Each path below is one point turned by a fixed rotation once a step. After each direction that follows a path, write how fast that rotation turns it, in degrees each step (0 if it stays still).
Each turn is a multiple of 5 degrees from 10 to 175, or 0.
Each row of a path follows its step; steps can be skipped.
Path 1:
step 0: [  0  -3  16  10  -2 -14 -17 -24   9   9 -21 -22   3  11   2   0  -3  -5
  13  10  14  -2   3   5 -35   4  -2  28  -1   1   5 -10 -30 -12 -16  17
  11   9  32   0  14  -7]
step 1: [ 10 -14  -3 -13   6  18   1 -15 -10  -6  24 -10  -8  14  25 -24  23 -26
  14  -8   1   1   9  34  14   6 -14 -11   5   2  14 -18  11 -14  -1 -11
  12   9 -22   5   5   7]
step 2: [ 15   8 -15   2 -19 -15 -22  -3   2   7 -21  -2  -6   2 -20  -3  -3 -19
   2  14  22 -13 -17 -16 -12  -1  -2  14  28  -4 -19   3   3 -21  15  10
  34  10  -3  -6 -15  12]
step 3: [ -1 -11   6  -9  -7  24 -42 -26   4 -17  11  14  -8  -5   1   7  -7 -15
  17  15 -13 -12   8  28  -6  15   3  12 -12 -12   7 -24 -19  11  -3   4
 -12  -7  -6  15  13  -9]
step 5: [ 10   7 -23 -17  -8  13 -21  -7  -9 -22  -4 -17 -10 -10  30  -3 -12 -16
 -11  -7  12 -13  -6  -8  19  -3 -13  16  16 -23   1 -28 -16  -5  23  10
   2  -3  19  11  -5   2]
step 6: [ 13 -17   8  16   8 -16 -34  -6  24 -19 -19  17  -1   1 -13   4   8 -22
  36 -20   4   1  14   3 -16   4 -12  -3  -2   3  -8  -4   9   7 -13 -25
  16   6  -3   1  -9  -7]
step 8: [ -5   5  25  -8  -8 -17  -1  26   0  -1   5   0   5 -16   0   3  -6 -40
  11  -7  30  -8  15  -3  -8   3  -9  16  15   7 -16 -43   0   0  -2  -4
   9  -1   7  16  12  -1]
step 9: [ 20  -6 -29  12 -10   9 -22  -3   2 -23  -1  -1   5  19  10   6 -15 -16
   0 -32 -21  -9   1  26   6   0  -8  10 -14   5 -22   8  -8 -12  -8   8
  -5  24  -8 -16   2  19]
step 10: [-10   8  12  15   2 -21 -18   2   6  -2  -6 -12 -12  13  26 -16  -8   5
  30  17  13 -19  -2 -15 -10 -12  17  -4   9 -17 -21 -15  14  10   8   8
  12  17 -17  21  12 -18]
Directions:
[ 3  4  0 -7 -1  5 -1  5 -6  0 -3 -2  3  1  3 -3 -3 -8  3 -1  0  6 -3 -2
  9 -4  1 -5  3  2 -6  3 -5 -9 -6 -6 -2  3  3  3 -9  4] => 100
[  5   1   2  -7  -5   0   6   2   6   3  -2  -1  -3   3 -10   1  -7   0
   5 -11  -2  -1  -2   0  -7   1   5  -6   1  -1   2   1   4  -1   0   0
   8   0   7  -7   1   2] => 160
[ 3  0 12 -1  0  1 -8 -7 -1 -5 -8  3  2  6  1  3 -5  1  2  5 -4  0  1  0
  1 -8  0 -4  4  4  2  6  3  6 -4  6 -5  2  0 -6  5 -1] => 110
[ 3  0 -1 -8  7 -9  0 -1 -1  0 -6 -5 -4 -2  1  3 -5  3 -1  9 -1 -1 -5 -7
  2 -5  6  2 -4 -4 -3 -5 -6 -5  4  1  4 -4  1  2 10  2] => 140
[ 9  8  4  2  7  2  1 -4 -2  8  1  7  3  2  5 -3 -4 -5  2  3 -3 -2  5 -1
  0  3  6  6 -5  1  2 -7  5  5  6 -3 -1 -1  8  4 -5  1] => 145
